Each row is where one point has got to under a steady rotation. How many steps took it there?
The counts run from 0 to 314.
[132, 171,  73, 193, 162, 137,  96, 146, 147, 117, 116, 126, 122, 162,  82,
  50, 123, 168, 127,  79, 143, 176, 140, 126,  92, 116, 111, 104, 123, 134,
 142, 172, 112, 126, 168, 127, 173, 166,  41, 153, 151, 142, 163, 120, 120,
 110, 150, 163, 165, 129, 138,  99, 159, 180, 160, 144, 139, 116,  90, 157,
 123, 143, 155, 174, 151, 136, 127, 100, 110, 147, 157,  97, 195, 147, 124,
 134, 115, 149, 124, 149]
173
[102, 144, 129, 141, 124, 121,  91,  89, 138, 165,  90, 180, 134, 121, 113,
  87, 151, 139, 133, 124,  78, 185, 136, 159, 117, 145, 109,  86, 107,  91,
 186, 114, 129, 144, 113, 105, 169, 168, 152, 178, 152, 101, 142, 103, 124,
  89, 163, 153, 133,  78, 170, 162, 147, 139, 131, 127, 165, 111, 150, 114,
  60, 178, 131, 110, 171, 104, 103, 108, 129, 148, 118, 152, 165, 125, 133,
 120,  87,  79, 124, 174]
240
[148, 112, 127, 184, 123, 117,  67, 146,  66, 132, 145, 154, 143, 142, 129,
 118, 116, 125, 154, 112, 142, 189,  83, 102, 110, 126, 121,  89, 115, 136,
 159,  94, 123, 135, 114,  86, 114, 130, 101, 143, 150, 108, 161, 102, 162,
 138, 163, 193, 178, 128, 170, 108, 105, 167, 162, 112, 144, 146,  75, 102,
  72, 174, 144, 129, 147, 110, 126, 137,  79, 122, 150, 138, 195, 136, 140,
 101,  85, 125, 141, 157]
297
[147, 163, 121, 161, 103, 143, 106, 177, 136, 144, 103, 116, 147, 171, 128,
  47,  85,  81, 105, 144,  99, 146, 131, 128, 179, 107, 111, 106, 143,  88,
 126, 149, 142, 139,  97, 114, 133, 114, 159, 160, 211, 137, 109, 107, 138,
  83,  95, 147, 111, 142, 100,  68, 140, 160, 145, 133,  97, 114, 119, 154,
 119, 152, 167, 155, 131, 143, 103,  80,  92, 111, 171, 145, 165, 141, 158,
 127, 130, 105, 102, 113]
127
[ 97, 170, 127, 133, 118, 163, 136, 170,  82, 107, 104, 118, 153, 174,  47,
 100, 106, 144,  97, 142, 115, 144, 196, 105, 141, 139, 119, 124, 180, 150,
 180, 144, 115, 115, 148, 111, 158, 124, 134, 152, 168, 147, 192, 120, 104,
  91, 154, 107,  85, 169, 155, 116, 149, 174, 160, 139, 122, 103, 148, 136,
 129, 126, 140, 139, 171, 106,  90, 126, 120, 177, 128,  88, 198, 145, 155,
 172, 129, 115, 118, 144]
185
[ 84, 157, 140, 112, 118, 142, 128, 128, 150, 132, 118, 129, 158, 162,  98,
  94,  93, 144, 124, 142,  82, 160, 192, 150, 140, 137, 112, 120, 151, 109,
 142, 164, 127, 134, 100, 143, 191, 145, 177, 158, 181, 166, 156, 138,  94,
 106, 139, 106,  93, 106, 122, 143, 175, 187, 116, 101, 132, 126, 151, 131,
 111, 141, 146, 112, 179, 134,  97, 101, 106, 171, 121, 120, 158, 147, 183,
 167, 148,  70, 145, 163]
274
[129, 100, 149, 122,  93, 132, 151, 149,  99, 107, 173, 141, 187, 171, 148,
  96,  62, 101, 146, 148,  81, 153, 117, 122, 133, 162, 111, 127, 140, 140,
 139,  93, 124, 134, 138,  94, 181, 149, 152, 129, 148, 146, 162, 119, 134,
 152, 150, 155, 187, 140, 135, 133, 148, 195, 166,  81, 126, 148,  72, 119,
 110, 136, 153,  91, 161, 108, 152, 116,  93, 131, 127, 105, 165, 132, 201,
 116, 141,  70, 136, 161]
280
[105, 181, 141, 154, 164, 153,  74, 152, 123, 102, 127, 121,  82, 124,  72,
 112, 114, 178, 133, 158, 151, 149, 136, 148, 123, 150, 120, 111, 138, 138,
 143, 198, 112, 139, 126, 133, 136, 130,  78, 122, 169, 122,  88, 151, 132,
 115, 140, 130, 124, 121, 121, 113,  94, 177, 162, 164, 161, 149, 130, 126,
  84, 174, 142, 160, 198,  95,  86, 114,  77, 137, 152,  92, 177, 106, 158,
 147, 124, 164, 109, 165]
71
[130, 121, 132, 190, 140, 127, 100, 114, 106, 128, 155, 165, 149, 120, 123,
  88, 116, 132, 139, 115, 109, 179, 110, 125,  90, 150,  97,  96, 108, 112,
 161,  95, 111, 110, 149, 103, 156, 162, 137, 158, 146, 132, 161, 104, 129,
 150, 168, 179, 202, 103, 174, 140, 117, 185, 117, 117, 143, 137, 112, 114,
  67, 162, 154, 107, 173, 126, 128, 151, 100, 162, 107, 126, 176, 143, 166,
 108,  93,  79, 160, 182]
79
[114, 143, 157, 140, 132, 119, 118, 138, 129, 125,  95, 131, 156, 182, 104,
  40, 102, 125, 124, 109,  83, 165, 180, 113, 123, 158,  88, 125, 126, 168,
 159, 120, 128, 149, 137, 110, 163, 176, 115, 119, 126, 157, 147, 115,  75,
 117, 118, 143, 175, 126, 120, 141, 204, 214, 132, 102, 123, 127, 122, 157,
 131, 132, 154, 127, 188, 106, 157, 109, 117, 131, 114, 112, 146, 164, 198,
 122, 135,  92, 108, 154]
190
[113, 112, 183,  97, 111, 150, 111, 132, 115, 130, 143, 137, 140, 123, 143,
 128, 155, 125, 179, 171,  97, 155,  95, 131, 165, 151,  68,  87, 114, 122,
 166, 139, 110, 176, 136, 125, 139, 125, 169, 138, 172, 123, 121, 148, 178,
 117, 147, 130, 134,  96, 133, 132, 106, 146, 174, 144, 178, 143,  89, 117,
  93, 182, 125,  86, 181,  44, 133,  89, 105,  91, 154, 138, 135,  84, 176,
 151,  87,  90, 104, 144]
234
[146, 166, 107, 161, 142, 169, 166, 193, 135, 101, 135, 106, 159, 166, 115,
  93, 116, 124, 141, 142, 141, 148,  98, 136, 150, 101, 100, 106, 164, 146,
 132, 182,  97, 144, 171, 150, 154, 126, 111, 151, 173, 143, 143, 144, 169,
 112, 151, 130, 157, 144, 130,  87, 105, 143, 158, 169, 137, 109,  80, 134,
 111, 170, 142, 142, 137,  87, 137,  95, 122, 123, 190,  93, 175,  80, 139,
 151, 111, 151, 108, 151]
250
[145, 174,  98, 174, 143, 148, 101, 172, 109, 144, 104, 109, 167, 134, 116,
  91, 146, 121,  97, 105, 165, 162,  94, 133, 144,  78,  89, 101, 148, 135,
 137, 150,  98, 126, 141, 149,  96, 120, 117, 163, 158, 112, 151, 140, 171,
 128, 149, 162, 155, 127, 131,  97,  68, 135, 129, 177, 118, 139, 101, 136,
  72, 193, 119, 173, 174,  84, 135, 109, 107, 139, 190, 111, 182,  74, 140,
 145, 102, 158, 126, 176]
32
[126, 158, 192, 138, 140, 148, 110, 148, 144, 119, 114, 140,  96, 150, 102,
  95, 121, 131, 146, 154,  61, 160, 123, 128, 144, 163,  83, 111, 114, 141,
 157, 141, 106, 162, 154, 121, 148, 144, 148, 128, 179, 141,  91, 116, 141,
  93, 103, 151, 138,  97, 134, 144, 130, 185, 166, 166, 163,  95, 153, 130,
  93, 171, 160,  97, 183,  65, 124, 108, 119, 129, 124, 109, 146,  93, 178,
 129,  85, 106, 103, 147]
54
[115, 143,  79, 161, 133, 126, 107,  90, 109, 136, 143, 167, 152, 127, 108,
 130, 111, 175, 137, 111, 156, 181, 124, 143,  93, 137, 106,  81, 134,  89,
 166, 118, 122, 117, 103,  98, 175, 150, 140, 181, 139, 112, 164, 112, 149,
 151, 184, 143, 159, 114, 167, 149, 105, 147, 135, 112, 150, 161, 107, 106,
  53, 164, 142, 136, 156, 150,  85, 141,  75, 170, 127, 136, 174, 144, 142,
 131, 108,  93, 171, 183]
78
[155, 132, 129, 179, 137, 126, 102, 127, 113, 111, 142, 165, 114, 111, 142,
  84, 108, 119, 124, 115, 118, 156,  75, 121, 131, 153,  78,  89,  86, 120,
 158, 103, 115, 146, 165,  94, 155, 155, 115, 152, 151,  85, 105, 116, 164,
 140, 136, 190, 213, 110, 125, 118,  89, 164, 149, 140, 145, 123,  85, 133,
  92, 168, 147, 137, 173,  98, 141, 115,  92, 121, 153, 145, 167, 122, 173,
  79, 112, 119, 134, 147]
246
[105, 126, 154, 105, 118, 160,  98, 149, 141, 148, 123,  97, 152, 159, 138,
  75, 106, 106, 157, 149,  76, 178, 147, 153, 158, 129, 109, 105, 132, 147,
 132, 175, 131, 184,  82, 140, 147, 132, 155, 127, 174, 182, 146, 166, 121,
 115, 110, 127, 126, 120, 108, 122, 167, 166, 151,  97, 144, 144,  93, 140,
 116, 150, 143, 109, 159,  85, 153,  62,  98,  95, 180, 132, 123, 129, 166,
 154, 138,  91,  83, 142]
306
[130, 167,  97, 141, 115, 146,  86, 159, 100, 139, 112, 107, 147, 135, 121,
  97,  98, 124, 103, 127, 150, 127, 145, 146, 173, 117, 111,  81, 162,  78,
 132, 158, 138, 133,  76,  93, 145,  72, 149, 180, 182,  92, 112, 134, 152,
  92, 134, 106, 101, 161, 100,  88,  98, 143, 144, 147, 121, 156, 111, 133,
 114, 151, 134, 177, 147, 155,  49,  91,  71, 141, 179, 162, 174, 140, 158,
 145, 141, 109, 123, 109]
128
[126, 169, 131, 178, 135, 158, 138, 171, 155, 110, 115, 136, 142, 183,  86,
  52,  83, 123, 131, 139,  57, 168, 180, 116, 128, 135, 119, 120, 132, 115,
 131, 147, 129, 117, 144, 113, 178, 153, 140, 170, 192, 164, 149, 101,  89,
  77, 118, 162, 126, 119, 134, 106, 179, 190, 128, 137, 113, 106, 159, 124,
 115, 142, 170, 135, 140, 153, 124, 113, 106, 160, 131,  99, 179, 157, 164,
 149, 130,  89, 118, 156]
75
[117, 129, 148, 124, 117, 142, 132, 158, 151, 126,  96, 118, 163, 163, 126,
  38, 107, 100, 116, 139,  62, 142, 162, 188, 144, 130,  98, 109, 152, 139,
 149, 166, 108, 173, 118, 136, 173, 170, 109, 149, 132, 145, 125, 144, 104,
 102, 117, 124, 160, 123, 108, 127, 170, 178, 158, 131, 144, 134, 120, 146,
 147, 146, 129, 140, 179,  78, 169,  71, 137, 110, 160,  94, 146, 106, 197,
 133, 135, 133,  96, 164]
139
[155, 134,  86, 148, 128, 137, 103, 157,  97, 126, 133, 105, 177, 150, 132,
  86,  97, 118, 118, 113, 176, 165, 116, 132, 149,  99, 117,  94, 163, 128,
 117, 153, 119, 141,  85, 119, 132, 111,  91, 145, 141, 105, 138, 153, 150,
 144, 134, 155, 183, 154, 106, 105,  82, 168, 161, 130, 112, 177,  63, 138,
 109, 159, 124, 186, 177, 109, 129,  96,  65,  99, 197, 129, 172, 117, 158,
 120, 149, 152, 115, 155]
212
[ 88, 161, 131, 106, 140, 171, 112, 148, 135, 127,  80, 105, 176, 154,  93,
  84, 158, 134, 142, 119, 102, 187, 168, 106, 153, 107,  75, 124, 144, 158,
 135, 159, 104, 133, 162, 154, 141, 151, 157, 130, 169, 195, 186, 156, 114,
 100, 136, 127, 124, 100, 116, 116, 179, 166, 101, 137, 128, 101, 141, 151,
 117, 160, 137, 119, 180,  73, 142,  83, 143, 146, 126, 106, 136, 132, 156,
 172, 106, 102, 104, 157]
287
[101, 162, 103, 122, 146, 162, 110, 123, 105, 111, 125, 112, 140, 100, 123,
 152, 164, 184, 143, 131, 156, 157,  97, 135, 131, 130,  84,  88, 143, 116,
 158, 162, 105, 158, 130, 147, 139, 115, 126, 150, 154,  98, 118, 172, 172,
 122, 178, 108, 121, 114, 123, 139,  71, 106, 150, 174, 169, 140, 116, 111,
  74, 184, 112, 135, 168,  66,  98,  98, 100, 131, 167, 123, 162,  93, 135,
 152, 101, 124, 123, 153]
52
[153, 119, 105, 159, 141, 114, 101, 114, 112, 115, 149, 163, 147, 128, 159,
  80,  96, 125, 130, 127, 135, 154,  91, 146, 135, 130, 107,  95, 117, 104,
 155, 132, 123, 159,  91, 100, 155, 148, 104, 153, 120,  76, 105, 135, 147,
 162, 152, 156, 207, 122, 121, 137,  84, 152, 171, 112, 141, 172,  77, 118,
  89, 181, 133, 142, 166, 108, 124, 107,  71, 107, 176, 132, 167, 100, 173,
  91, 130, 128, 129, 162]
46
[133, 161, 118, 160, 133, 144,  80, 148, 100, 166,  85, 139, 134, 126,  78,
 129, 167, 148, 121, 133, 141, 186, 132, 130, 145,  92, 117,  86, 132, 130,
 175, 161, 103, 132,  96, 131,  95, 135, 110, 166, 159, 118, 145, 118, 150,
  98, 162, 141,  89, 132, 178, 115,  98, 125, 165, 162, 145, 131, 147, 109,
  57, 186, 129, 148, 153,  84,  91, 121, 124, 155, 169, 129, 186,  99, 108,
 168,  89, 145, 135, 151]
219
[130, 151, 148, 148, 124, 162, 129, 197, 129, 145, 104, 123, 149, 175,  91,
  86, 127,  93, 137, 165,  88, 163, 138, 143, 147,  80, 125, 100, 159, 140,
 141, 165, 121, 162, 119, 132, 118, 145, 127, 173, 187, 151, 135, 127, 146,
  68, 130, 131, 109, 144, 151,  75, 152, 151, 170, 138, 139, 103, 115, 117,
 104, 167, 151, 130, 123,  93, 125,  77, 130, 122, 185,  96, 201,  93, 117,
 190, 103, 147, 103, 127]
37
[112, 121, 126, 102, 104, 142, 138, 169,  89, 120,  96, 116, 216, 170,  99,
  69, 115, 109, 101, 112,  92, 148, 176, 115, 145, 118,  87, 121, 161, 177,
 155, 118, 103, 166, 129, 115, 160, 138, 144, 127, 113, 136, 185, 139,  97,
 138, 161, 114, 158, 169, 133, 132, 164, 180, 155, 131, 111, 115,  92, 136,
 138, 142,  99, 134, 198,  79, 150, 112, 152, 139, 130,  93, 177, 115, 187,
 133, 131, 113, 112, 159]
300
[120, 146,  39, 125, 134, 141, 111, 120, 106, 124, 134, 104, 192, 165, 145,
  88, 111, 142, 140,  81, 148, 161, 135, 142, 116, 120, 109,  78, 165, 117,
 129, 161, 136, 146, 118, 126, 159, 139, 110, 147, 144, 150, 189, 146, 137,
 131, 165, 120, 146, 146, 113, 109, 167, 151, 140,  99, 150, 145,  49, 151,
 133, 148, 141, 165, 146, 137, 115,  78,  71, 116, 169, 139, 157, 161, 144,
 138, 146, 111, 123, 132]
192
[126, 149, 138, 128,  97, 184, 128, 194,  90, 131, 121, 101, 153, 153, 129,
 112, 136,  80, 153, 141,  88, 141, 122,  90, 183, 111,  81,  93, 149, 138,
 120, 136, 132, 152, 144, 122, 143, 102, 190, 141, 211, 170, 163, 129, 170,
  98, 131, 133,  96, 149, 107,  68, 146, 165, 142, 145, 101,  96,  99, 154,
 128, 148, 152, 121, 139,  78, 112, 101, 105, 104, 156, 141, 151, 121, 144,
 165, 104,  87,  90,  98]
17
[114, 173, 112, 145, 144, 147,  73, 149, 118, 114, 109,  98, 103, 148,  93,
  96, 101, 153, 143, 129, 143, 167, 162, 123, 147, 132, 135,  87, 156, 118,
 124, 185, 145, 149, 103, 127, 124,  94, 108, 130, 169, 158, 125, 148, 122,
 102, 118, 135, 114, 140,  88,  86, 148, 173, 167, 129, 142, 156, 122, 146,
 112, 142, 167, 175, 165, 137,  77,  90,  54, 111, 174, 119, 179, 155, 152,
 148, 157, 139,  88, 116]
289
[150, 120, 153, 166, 100, 122,  96, 146,  96, 160, 134, 165, 152, 132, 126,
 117, 123, 120, 128, 140, 125, 166,  98, 144, 148, 123, 111,  94, 128, 107,
 157, 113, 106, 123,  77,  94, 126, 153, 141, 172, 154, 100, 127, 113, 144,
 127, 144, 173, 157, 106, 171, 140,  66, 140, 140, 114, 129, 154, 139,  78,
  52, 184, 115, 121, 163,  95, 100, 121,  97, 173, 153, 137, 173,  89, 159,
 138,  99, 114, 148, 198]
130
[ 80, 146, 171, 114, 145, 147, 101, 113, 136, 115, 114, 140, 115, 115,  95,
 120, 139, 160, 126, 161,  94, 145, 138, 153, 156, 173,  91, 117, 121, 134,
 173, 150,  95, 152, 124, 145, 162, 159, 157, 127, 151, 113, 110, 150, 121,
 105, 139, 116, 116,  92, 119, 158,  99, 181, 134, 174, 165, 138, 159, 110,
  78, 171, 106, 109, 216,  84, 113, 108, 121, 148, 111, 114, 148,  98, 179,
 142, 111, 107, 115, 175]
253
[127, 149, 105, 138, 116, 174, 133, 197,  98, 132, 119,  92, 198, 170, 101,
 114, 132, 116, 113, 136, 141, 175, 127, 110, 140,  69,  98, 126, 181, 139,
 117, 152, 104, 115, 130, 150, 119, 120, 162, 152, 182, 183, 199, 141, 145,
 123, 135, 136, 135, 145, 145,  78, 102, 159, 118, 137,  98, 129, 106, 132,
 106, 160, 123, 133, 147, 104, 124, 108, 112, 163, 172, 117, 176, 114, 154,
 189, 128, 121, 139, 171]
198
